In the rows, zero is written as 128.
One turn sends every row of this set to another row. A few are shown first. Where does it send the rows asked after them?
Tonel: [102 134 109 120 147 146 160 101 160 146 127 133 120 149 151 121  84]
Gefo: [110 142 112 128 141 112 100  98 128 144 106 161 109 152 137 132 129]
muro: [112 129 122 123 154 107 144 107 114 146 126 134 151 145 154 114  77]
Pubu: [120 125 132 125 127 118 127 125 100 137 143 143 109 130 158 104  95]
bidoz: [124 150 158 135 138 121 126 132 117 154 110 132 108 162 142 120  96]
rotug: [120 136 149 141 135 121 127 139 112 149 125 142 100 135 144 103  94]
midan: [108 144 117 125 145 150 152  89 161 141 121 137 120 148 141 117  91]
kisot: [103 120 102 118 137  87 158 130 137 149 119 157 104 155 154 110 102]
nad: [ 97 121  96 121 154  94 125 127 123 154 119 154 108 153 154 139 109]
boli: [122 148 116 117 121 104 129  86 138 135 106 159 114 166 142 111 127]
Podev: [116 142 124 112 114 118 127 115 153 148 103 146 101 167 144 110 138]
gil: [121 146 148 125 129 144 111 107 138 151 110 126 137 145 140 103 114]
nake: [ 98 118 103 116 140 113 114 139 135 159 119 146  98 151 155 133 126]
Lan: [106 138 117 122 141 157 150  97 165 144 123 134 114 145 144 115  95]
pomon: [109 125 140 118 131 144 124 142 141 161 122 119 126 138 152 101 108]
Katon: [123 149 138 128 144 124 124  87 122 141 113 136 152 148 141 111  95]
gid: [114 134 103 121 136  84 149  94 128 135 116 165 117 158 146 112 107]
Fus: [106 132 114 120 133 123  97 120 138 153 110 150  99 149 145 129 138]
tepi: [102 133 112 118 143 154 154 105 163 146 128 131 115 146 150 117  92]
gamid: [104 124 116 113 123 107 143 142 152 157 111 145  94 160 153 109 123]
nas: [127 150 147 114 132 118 124 116 105 146 121 126 123 175 157 132  98]
kedim: [105 140 112 124 150 144 158  91 158 143 123 137 122 150 145 122  84]
tiva: [105 135 102 129 155  94 116 101 119 144 111 163 115 154 143 137 110]
devad: [103 115 124 117 145 121 144 140 126 159 132 124 136 137 160 107  86]
bopum: [125 134 130 108 125 118 125 111  96 136 142 133 124 155 166 122  97]

kedim moves to Lan
Fus moves to nad
rotug moves to bopum
Now these:
boli moves to gamid
pomon moves to muro

One turn sends every row of this set to another row. A few are shown first. Where does it send the rows asked after them?
Pofa: [149  88 110 117 122 136 147 130 115 128 127 139 147 141 131 121]
ser: [121 119 125 121 139 128 154 124  93 126 139 109 152 126 143 128]
Daked: [126 127 143 139 125 139 141 128 146 123 127 124 114 139 112 150]
Vud: [133 132 131 141 142 162 144 128 150 141 113 128 108 109 146 108]
fov: [110 148 139 126 149 144 124 139 128 109 129 116 142 103 132 130]
Pobab: [121 140 147 128 152 144 121 136 125 101 128 106 137 113 134 141]
bapar: [131 114 127 121 104 139 138 125 138 133 128 130 106 151 120 116]
mes: [126  98 114 125 129 157 128 134 154 123 159 116 121 123 125 107]
niteg: [125 129 124 136 146 160 138 117 135 145 116 129 105 108 154 114]
Pog: [145 133 138 123 125 142 144 154 142 137 132 108 132 142 151 102]
sedo: [117 120 133 120 167 153 166 111 126 130 114 115 118 125 127 125]
Redev: [133 124 141 130 126 170 123 132 116 112 117 109 133 131 115 144]
Zumi: [146 104 112 145 158 156 152 127 115 108 133 120 158 115 121 113]
magul: [132 125 121 111 128 121 134 120 132 102 121 127 166 125 134 142]
rozi: [125 149 128 133 121 139 137 114 140 134 117 131 144 112 130 147]
kured: [138 134 120 134 143 140 145 135 146 125 147  88 147 125 126 145]
mis: [116 106 130 136 152 147 120 123 127 147 113 139 134 127 154 128]
Vom: [132 153 125 119 135 145 136 139 121 121 115 125 140 127 130  84]
Siro: [145 108 131 107 145 144 163 115 132 126 142 111 140 137 158 103]
los: [117 109 133 133 124 140 153 119 158 134 116 139 107 133 121 122]
lel: [123 148 134  93 135 152 145 127 140 128 127 137 140 108 132 130]
Gul: [126 107 110 129 126 126 125 122 106 109 116 118 159 116 132 134]
zona: [135  86 120 125 137 143 145 120 118 129 110 143 107 128 134 132]
sir: [123 130 105 155 129 137 145 110 134 124 108 129 156 115 121 130]
Lated: [130 133 127  92 145 144 138 110 123 102 144 120 145 127 130  97]
Gelen: [125 126 129 116 146 163 153 137 112 144 138 109 120 148 117 114]
Memi: [129 117 125 122 134 146 139 127 164 123 102 129 122 133 129  87]
libu: [126 149 127 128 123 131 146 102 140 123  99 133 126 127 132 125]
lida: [131 100 102 114 118 137 110 122 135 109 134 127 143 114 127 138]
ropaz: [136  89 125 131 134 155 132 130 149 120 153 105 117 131 130 104]
gifer: [135 107 119  96 163 150 135 154 127 131 127 130 142 132 138 116]
Bis: [166 110 120 136 128 135 127 124 127 117 141 105 129 149 126 106]
fazik: [143 130  99 111 157 132 131 126 152 111 120 107 145 115 151 111]
fum: [132 116 117  98 147 155 107 134 135 122 130 123 107 124 116 115]
Sosi: [158  85 115 122 125 143 134 121 127 112 130 134 120 134 113 123]
mepa: [143 105 115 134 158 154 141 118 103 112 141 118 155 111 129 115]
Tas: [129 150 111 133 138 142 149 110 136 122 130  86 123 131 126 106]
Gak: [136 116 105 128 138 130 129 121 161 120 158 138 123 113 136 129]
bepiv: [135 111  88 140 145 140 130 141 128 137 117 112 144 117 136  99]
tanen: [128 113 103 145 131 146 166 121 127  96 122 116 130 110 115 114]

Zumi moves to Pobab
gifer moves to fazik
Now these:
bapar moves to Pofa
Pog moves to Siro
fov moves to Vud
Redev moves to mis
rozi moves to los
bepiv moves to kured
Bis moves to ser
sir moves to Daked

One turn sends every row of this set to another row. A few are shown first. Where does it send the rows asked after them?
vemu: [123 135 153 118 100 143 136 142 146 134 133 121 120 138 142 134 123 114
 138 121 152 109]
vuba: [147 139 122 126 123 125 103 106 122 153  90 122 125 100 127 113 137 123
 125 131 107 108]
kun: [156 117 123 121 102 115 126 132 117 124 110 115 112 125 135 139 136 131
 146 137 120 146]
Sako: [110 160 129 121 124 143 123 119 114 123 142 123 122 111 108 126 118 108
 110 140 105 123]
Rel: [126 136 137 131 145 108 118 112 113 135 116 112 141 104 117 113 139 141
 112 110 123 148]
nikub: [143  99 138 113 120 151 121 129 123 147 138 142 142 138 144 124 145 116
 140 132 127 122]
situp: [ 99 131 157 106 120 138 135 137 137 130 150 120 131 126 120 130 120 122
 141 128 147 111]
pok: [132 128 114 132  96 131 140 129 137 133 100 136 114 120 162 135 117 114
 130 120 131 102]
mugo: [133 163 122 136 118 152 121 125 143 140 133 122 120 121 122 153 121 136
 106 149 143 102]
suko: [151 143 112 127 112 121 139 125 126 131 122 118 100 129 125 154 137 137
 136 152 118 140]
bipev: [142  96 129 109 125 134 108 115 110 138 129 126 154 126 146 120 139 129
 131 127 125 141]
niris: [125 147 125 141 119 125 136 112 141 113 132 109 118  89 123 148 131 134
 115 108 147 125]
Mozuv: [ 96 121 131 114 139 115 122 118 131 120 125 113 135 120 157 111 113 104
 124 119 131 115]
fupi: [ 98 116 130 109 142 118 119 118 132 123 131 118 129 114 163 112 118 107
 124 124 134 113]
res: [150 111 133 118 142 129 133 129 149 148 134 126 130 117 104 130 154 150
 128 145 125 116]
Marog: [139 130 105 134 101 129 139 129 132 134  97 134 118 116 156 133 113 116
 134 116 128 101]
lup: [121 147 122 104 140 130 123 123 132 146 134 124 149 137 141 122 127 125
  88 121 137 101]
fofu: [110 138 137 122 133 144 120 124 108 137 147 130 126 103  90 128 143 121
 120 136 113 116]
legil: [145 114 131 119 140 137 126 128 143 152 140 127 128 114  98 127 152 151
 126 144 127 118]
raz: [116 150 118 122 122 120 130 106 135 122 115 127 151 126 130 121  89 115
 134 119 113 129]
Liler: [140 164 116 136 116 146 126 127 139 140 133 128 116 117 121 157 124 132
 111 152 142 105]
deg: [131 129 136 123 147 110 115 111 115 137 117 109 147 107 122 116 138 143
 119 109 118 147]
rut: [133 157 109 130 116 120 130  95 124 130 115 126 146 135 118 135 111 135
 136 122 118 146]
votu: [128 108 129 122 145 141 138 135 127 142 129 108 112  92 140 122 127 126
 127 163 142 117]
tepud: [127 110 120 144 132 109 127 135 159 135 117 144 129 138 140 137 126 147
 133 117 128 118]

nikub moves to situp
Liler moves to deg
fofu moves to raz
Now these:
vuba moves to tepud
Rel moves to Marog

One turn sends every row of this set to another row. A few are shown first. Where does it send the rows asked after them?
rume: [ 87 132  98 127 128 117  94 126 145 145 120 128 130 147 131 131 120 106
 121 110 153  96 146 141 124 141 128 164 133 175  89 101 140 121 135 116
 130 123]
dod: [ 73 166 100 100 151 113 132 112 147 157 120 110 134 138 159 141 127 118
 103 141 108 142 119 104 133 117 135 132 118 162 103  92 113 113 116 137
 112 109]
tikis: [ 78 145  98 139 139 118 113 117 146 155 120 118 135 158 129 137 119 104
 123 112 161  97 156 132 114 126 144 170 126 177  99  93 139 130 139 123
 114 121]
foru: [ 94 158 119  99 135 119 132 117 163 145 132 120 151 124 153 143 125 112
 106 127 110 124 127  97 132 113 128 134 114 151  88  95 102 131 122 132
 114 102]
meza: [ 75 167 100 116 138 104 130 110 159 184 152 112 143 120 104 156 119 131
 126 126 127 120 132 124 143 153 146 181 119 141 112 121 120 168 118 109
 121 124]
zaz: [ 90 164 112 103 135  97 123  90 147 163 134 130 162 154 137 119 142  99
  97 152 115 123 132 105 131 143 129 128 127 182  97 102 115  99 138 136
 138 101]
baf: [ 63 169 133  90 121 130 108 131 157 176 134 143 170 150 153 120 157  91
  97 146 105 109 133 124 134 164 130 166 133 157  94 112 120 123 124 123
 131 103]
dobol: [ 63 167 122 107 125 118 133 106 158 142 128 106 162 144 108 124 158  90
 107 126 126 123 176  98 133 177 152 170 133 160 105  95 134 115 145 132
 124 115]
Gamab: [ 87 161 106  99 132 124 138 107 116 168 122 128 133 142 153 126 120  98
  94 138 103 134 146 110 140 145 122 131 133 167 100  94 133 102 111 148
 129 108]
boso: [ 79 176 116 108 116 134 140 115 132 147 141 116 140 145 113 111 138 103
  79 126 122 105 154 106 133 175 140 153 142 169  99 111 155 105 142 132
 143 114]
ger: [ 80 142  90 123 140 115 100 124 142 140 114 125 142 159 132 148 121 109
 133 104 149 100 153 139 124 140 137 154 123 169  99 104 150 124 132 115
 129 124]
nida: [ 71 139  93 132 134 114 106 119 144 153 117 122 129 170 127 150 129 107
 132 115 148  98 155 132 116 132 143 164 126 168  95  86 143 127 134 119
 134 131]
Vebog: [ 79 140 100 140 142 114 101 115 151 154 131 129 131 155 135 127 112 108
 127 114 157  95 141 131 127 139 145 168 133 170  96 104 141 121 139 116
 118 128]
dera: [ 62 172 123  87 129 133 116 135 131 169 113 122 171 149 151 143 156  94
  95 146 112 129 146 132 128 166 130 161 124 157 103 110 128 107 121 125
 125  91]
Koge: [ 84 175  86 101 135  95 123 112 136 176 134  99 150 116  99 155 127 137
 110 125 133 125 123 145 140 155 129 164 117 171 114 129 129 149 116 110
 127 109]
sego: [ 68 161  87 104 121  89 128 108 134 193 145 105 127 134 108 162 135 139
 114 131 118 119 121 138 146 150 130 168 125 153  96 109 131 149 112 113
 140 137]
Tima: [ 75 153  89 116 139  79 131 112 135 200 160 111 133 129 110 158 129 127
 106 132 120 125 137 122 149 166 132 156 138 156  91 111 146 135 116 104
 135 126]
fof: [ 68 183 135 106 130 151 135 130 151 174 136 141 165 146 154 125 135  96
  91 145 119 109 138 109 131 163 146 171 128 153 100 125 127 126 117 132
 119 102]
veku: [ 61 165 116  95 120 121 132 122 137 149 144 127 158 154 122 108 144 100
 102 105  99 106 164 114 149 165 134 142 144 155  98  97 155 126 138 129
 121 123]
repek: [ 59 160 130 107 116 135 155 131 140 178 133 129 166 159 152 138 147  99
  82 156 119 111 150 116 119 148 140 167 130 160  88 109 115 122 121 138
 116 111]
vupal: [ 76 153  96 117 141  95 119 120 158 196 150 115 126 117  88 146 141 112
 101 143 123 121 140 122 123 161 131 171 141 168 105 101 126 159 120 107
 149 109]
dozif: [ 65 157 117 102 126 130 128 130 138 155 138 110 139 150 121 130 142  88
 105 127  98 121 181 115 129 173 141 165 137 135 107  91 149 120 157 124
 134 105]
Fumov: [ 90 169 103 102 151 122 125 100 171 159 117 129 143 138 145 119 131  82
 109 155 114 137 156 102 122 156 141 161 124 172 119 107 117 120 131 149
 141  97]
pum: [ 71 133  98  82 111 119 115 119 160 139 122  97 153 133 116 125 119 130
 114 118 145 123 138 140 127 157 145 176 132 147  82 117 124 131 111  94
 126 115]
Luvoz: [ 55 148 104 112 135 111 146 121 149 147 140 113 149 157 114 107 142 103
  87 148 117 122 159 114 131 173 150 155 150 167 109 112 135 106 152 133
 121 122]
vize: [ 83 163  99  93 151 125 117 121 175 152 122 121 121 131 164 139 125 106
 112 143  98 136 125 104 130 131 136 150 117 149 105 103 113 129 124 138
 140 107]
busut: [ 94 169 103  97 128 118 135 106 164 165 134 111 120 136 173 144 127 112
  99 140 111 124 127 100 132 120 133 158 113 157  80  97 122 118 132 144
 140 111]
Rala: [ 89 151  96 110 124 100 147 123 140 188 144 108 134 107 104 163 132 114
  98 117 130 118 162 121 134 159 120 169 135 164  86 104 138 159 105 119
 134 117]
dume: [ 78 161  91 115 152  93 139 118 164 186 155 122 156 122 103 158 126 119
 119 121 121 119 152 114 138 162 142 161 128 153 107 121 140 169 116 109
 126 117]
dun: [ 84 172  85 106 146  85 127 110 145 190 141 101 151 111 101 143 137 118
 100 122 138 126 145 129 138 163 126 163 132 184 107 115 143 148 115 113
 120 102]
Bero: [100 166 114  96 121 117 142  96 149 167 138 134 152 151 163 142 127  91
 114 124 100 116 165  95 141 143 129 147 115 149  84  98 136 123 130 147
 140 111]
zar: [ 78 150  94 107 123  96 116 118 160 184 143 107 131 112  96 143 135 123
 106 143 127 118 126 143 130 150 126 184 131 166 104 116 107 163 124 112
 139 116]
Zudak: [ 84 143 127 111 138 125 132 112 154 157 131 139 156 141 135 137 129  84
 116 144  98 130 163  93 123 139 133 140 128 143 106  85 102 131 126 135
 126 101]
laso: [ 94 171 108  90 133 108 117 106 171 153 122 109 147 134 149 145 147 110
 103 139 114 125 124 104 122 117 128 143 107 170  90  91 107 120 135 134
 142  96]
sike: [ 62 145  82  82 121 121 126 123 155 145 118  99 150 161 112 137 121 138
 113 127 134 117 135 139 113 149 157 162 125 149  93 120 140 136 113  96
 147 119]
vefi: [ 58 163  94  91 112 127 130 109 145 166 124  95 141 166 105 129 128 136
 107 120 138 108 136 129 106 127 158 168 126 158  91  94 140 146 112 100
 140 114]
Timim: [ 53 178 121  97 122 123 135 116 142 176 121 123 169 167 157 151 160 101
 100 151 118 123 147 113 133 165 147 170 121 155  90 109 129 106 113 136
 129 119]
dufi: [ 71 144 108  96 113 123 110 107 157 166 143  94 136 139 125 117 109 127
 115 120 143 118 135 134 129 149 154 191 131 135  80 106 131 128 127  89
 119 107]
dotib: [ 84 160  96 106 117 107 147 118 134 188 141  98 139 116 106 167 125 129
 109 121 127 116 147 138 132 136 125 179 120 155  97 108 123 167 119 120
 120 114]
beg: [ 57 161  98  95 121 125 128 107 148 177 138  92 141 156 121 111 113 131
 112 113 138 114 139 136 121 128 159 181 129 150  93  95 140 146 123  98
 105 106]

zaz moves to Fumov
rume moves to Vebog
Now these:
veku moves to boso
meza moves to dotib
dume moves to Rala
dod moves to laso
vefi moves to sike
baf moves to fof

